In the rows, 128 means zero.
A single turn carries every row of the set below to another of its rows. Some are shown first; where does it send the rows asked next?
K_472: [112 131 125 151  75 126 112 145 134 115 138 117 111 134]
K_920: [106 158 128 126  85 115 138 128 135 108  96 131 121 128]
K_347: [161 176 122 135 113 131 158 110 148 141 130 129 115 127]
K_984: [139 117 114 122 130  91 135 152 154 116  97 119 128 138]
K_98: [147 144  97 117 113 125 152 119 126 163 126 100 114 124]
K_974: [154 121 143 159  88 113 109 133 144 123 144 132 141 112]
K_654: [148 127 101 150 131 114 143 149 144 117  93 120 141 134]
K_259: [150 105 150 145 103 116 110 137 144 119 139 150 133 102]
K_443: [141 114 133 126 137 124 184 118 133 115 143 140 113 116]
K_571: [149 152 154  99 124 120 150 119 149 134 120 144  95 135]
K_596: [137 138 150 136 103 108 172 115 130 119 143 106 116 152]
K_748: [143 118 115 136 132 125 186 115 130 122 148 128 120 112]
K_251: [121 122 109 147 105 140 125 142 148 105 145 154 108  97]
K_642: [130 143 134 121 151 118 108 107 140 130 147 117 113 129]
K_54: [150 133 124 144 134 111 142 148 156 105  92 138 134 139]
K_424: [152 120 149 135 107 147 156 131 138 159 125 157 106 137]
K_448: [141 123 133 103 131 140 151 130 115 153 102 126 104 133]
K_992: [141 108 126 113  97 119 148 131 141 175 139 128 103 133]
K_637: [111 127 138 143  78 126 111 147 135 110 133 126 106 136]
K_752: [112 148  97 125 105 122 150 123 143 110 108 145 123  95]
K_371: [128 140 124 123 149 119 108 107 133 138 148 108 116 127]
K_142: [117 109 106 143 107 142 124 146 138 111 140 150 109  97]
K_240: [137 151 132 144 151 141 114 107 127 130 138 120 124 132]
K_233: [132 141 137 138 155 143 113 111 121 131 131 121 121 133]
K_478: [103 149 115 127  85 117 138 130 126 117  94 120 125 127]
K_950: [148 138 107 136 122  88 138 143 168 112 109 119 133 135]
K_350: [152 135 136 123  91 113 151 122 162 161 150 141 102 133]
K_741: [131 121 145 129 106 111 171 121 117 126 135  99 116 152]
K_526: [156 131 120 152  98 147 160 126 137 169 135 138 118 131]
K_544: [143  96 146 145  96 117 106 142 127 129 131 130 136 114]
K_640: [107 136 106 115 111 123 147 130 137 110 100 150 119  98]
K_636: [150 102 123 154  98 118 112 136 134 132 142 130 141  97]

K_544 turns into K_636
K_596 turns into K_443
K_984 turns into K_654
Where do these go?
K_642 turns into K_233
K_478 turns into K_752
K_571 turns into K_448
K_526 turns into K_350
K_142 turns into K_472

A single turn carries every row of the set below to another of its rows. Some are shown first; where does it send the rows asked next?
K_175: [105 125 116 138 116 134  93 130 107 106 150 123 131 153 148 126 136 155
 133  93 123 145 138 142 120 139 120 124 121 116  80 108 161  80]
K_876: [137 128 163 104 171 128 143 135 110 121 118 101 131 154 123 152 151 134
 101 107 102 131 155 116 126 107  92 135  92 114  91 148 126  85]
K_550: [135 142 143 160 145 139 133 116 108 127 143  93 119  90 103 150 159 106
 121 122 128 117 140 133 118 147 131 142 135  99 160 125 136  93]
K_273: [142 125 134 126 165  99 124 137 120 125 153 112 131 143 108  88 120 169
 124 119 122 129 177 155 116 153 117 143  84 100 125 133 135  72]
K_393: [152 111 152 114 155 134 119 113 133 116 102  91 124 155 160 117 132 111
  82 127 132 124 133 108 121 109  91 158  93 108 118 124 137  88]
K_139: [130 128 142 138 171 133 101 129 127 124 136 116 112 117 120  98 102 134
 109 134 143 106 128 116 118 176 137 169 113  92 139 106 133  78]
K_769: [114 123 115 166 128 157  90 121  90 109 146 103 137 150 151 140 142 157
 132 105 114 111 138 145 120 144 125 128 112 112  82  98 154 109]
K_276: [119 122 151 151 150 149 145 119 129 126 130 141 119 100 128 163 129 138
 112  98  92 119 118 118  98 124 131 121 107 101 105 135 160  51]
K_60: [153  98 143 165 138 170 124 121 144 122 132 106 111 128 152 117 148 158
 103 134 101  85 142 130 104 113 135 157  89  82 108 106 142  59]
K_374: [145 119 148 122 122 138 138  88 116 143 116 129 117 118 138 129 102 140
 114 123 113 130 136 137  85 110 114 126  76 114 110 117 135  58]
K_703: [151 113 155 134 169 165 129 144 141 104 110 110 132 155 147 146 168 105
 103 111 110 120 115 123 119 123 104 133 127  91 111 145 148  88]
K_198: [116 123 128 130 123 134  89 138  92  92 147  99 102 134 144 111 127 172
 127 108 123 131 138 133 121 131 124 150 119 121  76  98 144  95]
K_987: [146 109 151 116 161 146 119  94 118 117 120  99 118 132 130 155 179 137
 101 117 108 108 138 102 113 120  99 127  94  79 132 120 115  91]
K_218: [134 107 154 173 149 160 144 138 123 115 120 118 130 134 133 115 125 154
 104 146 103 112 148 133 117  89 116 156 104 137  77 142 143  69]
K_281: [137 143 133 132 139 125 125 135 126 132 125  91 117 108 134  89 142 134
 105 134 146 106 156 110 134 144 138 176 119  89 141 109 115  78]
K_162: [149 149 146 181 144 145 136 161 111 142 123 105 162 139 115 117 154 111
 143 122 115 118 147 144 139 123 125 139 124 109 124 139 130 100]
K_67: [141 153 127 127 136  96 153 138 113 144 130  99 148 129 129  97 134 133
 121 104 129 144 172 151 119 134 112 141 101 104 133 141 135  75]
K_402: [147 132 149 174 164 141 111 152 119 137 130 131 163 159 108 100 111 123
 149 120 117 132 127 150 117 151 113 128 112 109 121 136 140  89]
K_44: [129 117 150 177 175 145 108 112 107 118 163 108 128 119  78 145 140 136
 129 137 118 109 150 140 117 159 125 136 114 109 145 127 141  95]
K_66: [122 125 120 138 124 135  82 111  90  99 142 112 103 125 147 146 124 142
 127 112 128 119 123 147 124 139 135 137 109 123  96  89 159 108]

K_66 turns into K_198
K_67 turns into K_162
K_876 turns into K_703
Where do these go?
K_374 turns into K_218
K_273 turns into K_402

A single turn carries every row of the set below to another of its rows. Some are shown first; where does it send the rows asked next?
K_744: [131 153 122 160 161 149 146 105 128 157 151  95 121 103]
K_444: [145 170 127 145 130 118 126  84 130 161 160 127  97  94]
K_962: [118 137 135 159 142 115 103 101  98 171 159 115 118  99]
K_473: [144 140 118 147 168  88 140  95 118 143 140 121  75 130]
K_195: [151 153 127 164 156 120 149  96  82 126 106 116 127 110]
K_653: [138 137 124 192 132 107 158 128 130 155 163 114 125 133]
K_860: [146 168 140 151 114  92 147 111 133 152 108 121 143 131]
K_543: [121 137 163 155 160 113 159  92 116 183 138 119  86 120]
K_598: [172 155 164 139 128 113 132  74 119 129 131 136 102 122]
K_824: [151 133 163 164 102 118 133  89 122 128 134  88 127 144]
K_317: [145 138 141 167 158 102 104  92  94 142 149 110 152 117]
K_954: [139 147 148 150 119  93 147  94 119 135 137  91  82 153]
K_80: [112 131 154 159 127 122 130  90 121 142 148 134 155 146]
K_286: [120 112 144 172 106  96 160 103 125 137 146  96 128 136]
K_430: [150 132 143 139 146 137 148 136 123 144 153 119 141 114]
K_919: [126 147 137 168 145  82 132  95 111 145 138  94 162 108]
K_497: [153 141 153 163 131 106 162  92 108 117 128  86  88 135]
K_586: [143 129 128 194 111  98 155  79 116 147 123 133 139 117]
K_862: [140 132 145 142 141 123 154  82  88 177 118 108  87 128]
K_217: [157 113 162 164 145 101 132  93 133 135 142 103  92  97]
K_10: [146 113 134 165 169 101 140  92 132 151 176 105 122 111]
K_782: [141 127 147 133 132 123 115  99 124 152 133 122 117  78]
K_783: [151 138 121 176 128  93 150  88 120 148 116 142 152 142]
K_923: [138 106 134 146 171  92 140  85 113 171 156 107 119 123]
K_643: [157 158 122 163 140 105 151  68 101 126 107 128 101 126]
K_872: [148 173 119 170 115 105 158  77 119 127 129  92 119 136]
K_143: [131 136 107 163 141  65 146 100 108 159 146 127 125 140]
K_223: [160 149 117 185 139  93 163  96 129 155 108 126 102 117]
K_243: [133 144 137 141 151 140 130 127 101 135 148 121 103  98]
K_832: [160 147 142 127 114 114 168  96 114 154 130 110 146 143]
K_11: [146 126 132 192 138 114 171  99 135 174 152 123 113 135]
K_885: [140 142 134 154 142 140 121  91 114 138 145 126 153 153]
K_587: [134 137 132 145 145 127 142  78 136 156 172 125 132  88]
K_266: [104 163 159 159 155 117 119  92  92 151 131 127 123 126]
K_171: [169 137 119 133 103 118 116 101 115 151 126 124 121 134]
K_457: [123 153 165 163 147 136 123  96  98 145 133 145 105 113]
K_51: [136 145 142 203 148 146 140  90 115 146 134 124 126 117]
K_617: [137 141 156 133 184 125 150  93 117 161 142 113 127 108]
K_209: [167 146 118 143 111 107 145  96 122 167 135  90 105 151]
K_245: [133 172 127 148 132 106 166 113 155 152 135 104 121 130]
K_773: [119 118 148 161 110  99 158  75 122 160 153  89 112 106]
K_756: [128 151 161 128 132 106 147  81  98 139 133 118 117 163]
K_415: [145 172 112 151 109  81 146 112 109 157 134 107 108 121]
K_536: [103 137 144 159 148 134 154 107 102 170 154 131 119 134]
K_619: [147 139 136 131 164  84 118  80 108 134 156 121 120 106]
K_924: [163 156 168 160 131 101 113  95 109 113 130 118 112 123]
K_141: [153 117 136 152 100  97 166 107 116 145 109 119 118 126]
K_449: [129 140 135 143 148  82 141 106 144 157 140 126  79 116]

K_243 turns into K_209
K_317 turns into K_643
K_430 turns into K_171
Where do these go?
K_954 turns into K_10
K_51 turns into K_756
K_773 turns into K_919
K_449 turns into K_653
K_923 turns into K_586
K_619 turns into K_223
K_11 turns into K_80
K_415 turns into K_744
K_617 turns into K_141

